[143 205 158 133 153 101  91 123 108] = q_464
[131 170 172 130 162  93 133 114 122] = q_341
[157 134 157 117 147 123 129 151  95] = q_744
[149 205 160 133 155 102  87 124 112] = q_868
[137 203 156 132 153 100  95 123 106] = q_153
[136 168 159 147 151  95 129 123 117] = q_305
[140 206 157 134 122  99  94 122 107] = q_374
succ: [93] | [133]
find: [136 168 159 147 151  95 129 123 117] | q_305
find: [157 134 122  99  94 122] | q_374
succ: [99] | [94]
find: [129 151] | q_744
find: [147 151  95 129 123 117] | q_305
succ: [94] | [122]

[167 163  93 101 154 111 175] = q_370
[101 192 111 148 155 160 164] = q_942
[174 112  93 101 193 111 175] = q_823
succ: [167] | [163]
where: [112] | q_823, 2
where: [193] | q_823, 5
find: [101 154 111] | q_370
where: [167] | q_370, 1
where: [155] | q_942, 5
where: [164] | q_942, 7

[102 151 170 125 134 161 100 106] = q_997
[118 129 145 153 128 134 113 127] = q_467
[146 105 119 156 106  89 167 151] = q_481
[159 102 111 176 103 104 164 152] = q_629
[146 105 119 156 106  72 167 151] = q_898
[107 110  77 132  91  90 172 163] = q_453
[157  93 100 174  91  97 169 169] = q_142
[141 114 123 118 112 116 136 151] = q_892
[123 129 139 141 123 109 132 119] = q_634
[138 108 105 140 101 105 151 149] = q_127
find: [113 127] | q_467
where: [152] | q_629, 8
succ: [110] | [77]
succ: [176] | [103]
where: [107] | q_453, 1
succ: [136] | [151]
where: [116] | q_892, 6

[118 108 149 174 140 125  71  64  77 122  44 183  94] -> q_835
[115 119 134 139 103 183  83 213 155 146 137  93 108] -> q_497
[ 95  72 103 197 142 197 123 164 152 121 133 157  71] -> q_718
[169  99 158 143 168 182 116 124 177 142 168 161  66] -> q_903
[129  43  71 140 149 125 174  64 152 107  97 121  44] -> q_35
find: [129  43  71 140 149 125 174  64 152 107  97 121  44] | q_35
find: [103 183] | q_497
find: [149 174 140 125  71  64] | q_835

[137 154  94 113  52  58 118 121  93 146  68 172 203  59 115 189  93 136
 160 127 173 190 136 132 124  73 126 109 199 180 117 115] : q_359
[ 83 162 139 130 107 203 147 158 156 126 122  87 135 144 158 131  99  73
 161  87 171 205 131 128 166 156 165 105 198 105 141 127] : q_745
[ 97 121  84 150  60 167 102 172 101 123 150 165 178 144  75 184 107 140
 136 129 163 195  92  64 118 148 164 120 108 175  89 148] : q_180
[ 83 170 133 106 117 118 115 123 114 150 159 130 166 175 193 117 142  49
 152 158  89  91 119  85 104 128 128 118  87 176 125 114] : q_694
[119 126 129 177 103 190 153 124 118  74 109  88 158 111 157 168 138  73
  72  93 155 104  99 158 134 154 155 142 146 102 138 134] : q_668
[136 123  75 116 103 119 109 176  87  91 133 166 164 154  59 180 119 122
  77 101 120 184  43  77 136 166 169 159  72 187 117 131] : q_662
find: [137 154  94 113  52  58 118 121  93 146  68 172 203  59 115 189  93 136
 160 127 173 190 136 132 124  73 126 109 199 180 117 115] | q_359
succ: [108] | [175]
succ: [49] | [152]
find: [123 150 165 178 144  75 184] | q_180

[128 132  99  54] -> q_759
[201 193 152 153] -> q_970
[128 132  99 119] -> q_517
[106 170  53 186] -> q_240
[ 76 117  46 148] -> q_301
[189 167 133 178] -> q_184
[128 132  82  54] -> q_50
where: [189] | q_184, 1
where: [153] | q_970, 4
find: [201 193] | q_970
succ: [201] | [193]
find: [132  82  54] | q_50

[131 137 128 129 143 148  89  50 174 120 156  82 178 174 161] -> q_402
[164  93 114 100 118 115 161 151 150 148 166  92 108 141 133] -> q_369
[150 133 144 114 138  80 175 164 114 125 103 139 142 131 101] -> q_267
[138 129 103 123 117 131 129 135 112 147 109 122 110 148  85] -> q_963
[143 137 144  74 140 112 120 100 131 145 154  93 159 159 132] -> q_671
[ 82 176 174 129 143 148  89  50 174 111 134 118 117 142 123] -> q_958
[152 110 129 139 106  94 140 208 168 189 144  85  70 132 114] -> q_631
[164 120 109  96  85 125 169 141  88  75  66 144 116 113 128] -> q_756
[134 121 111 153 130 120 125 113 117  92  83 132 140 132 137] -> q_491
succ: [176] | [174]
find: [ 82 178 174] | q_402
find: [134 121 111 153 130 120 125 113 117  92  83 132 140 132 137] | q_491

[ 84 152 124  60 180] = q_258
[160  62 184 178 173] = q_346
[159 106 204 178 144] = q_889
[ 82  78 132 167 129] = q_342
[124 106  67  90 171] = q_960
[169  80  89 111 159] = q_852
[ 93 111 103 151 104] = q_36
[144  66  67 121 155] = q_229
[ 60 161  88 153 110] = q_138
[137 135 147 149 141] = q_622
[185  60 102 135 128] = q_848
[124  94  67  90 171] = q_117
where: [93] | q_36, 1
succ: [121] | [155]
find: [106 204] | q_889
succ: [152] | [124]

[148 200 141 152 208] : q_204
[141 200 148 167 142] : q_807
[121 155 118  97 156] : q_104
[192 125 108 179 114] : q_769
[115  80 107  78  71] : q_178
[115 198 150 113 146] : q_836
[146 167 125  84 183] : q_588
find: [148 200 141] | q_204
find: [148 167] | q_807

[132 139 155 121 115]  q_73
[128 104 117 114 133]  q_154
[170 207 141 129  99]  q_469
[114 129 143 114 134]  q_954
[119 141 143 149 149]  q_45
[142 106 123 122 168]  q_597
[ 97 117 150 166 121]  q_51
[160 148 107 156 105]  q_785
[130 124 170 138 130]  q_818
[ 87 147 130  98 106]  q_398
where: [105] | q_785, 5
where: [142] | q_597, 1
succ: [122] | [168]

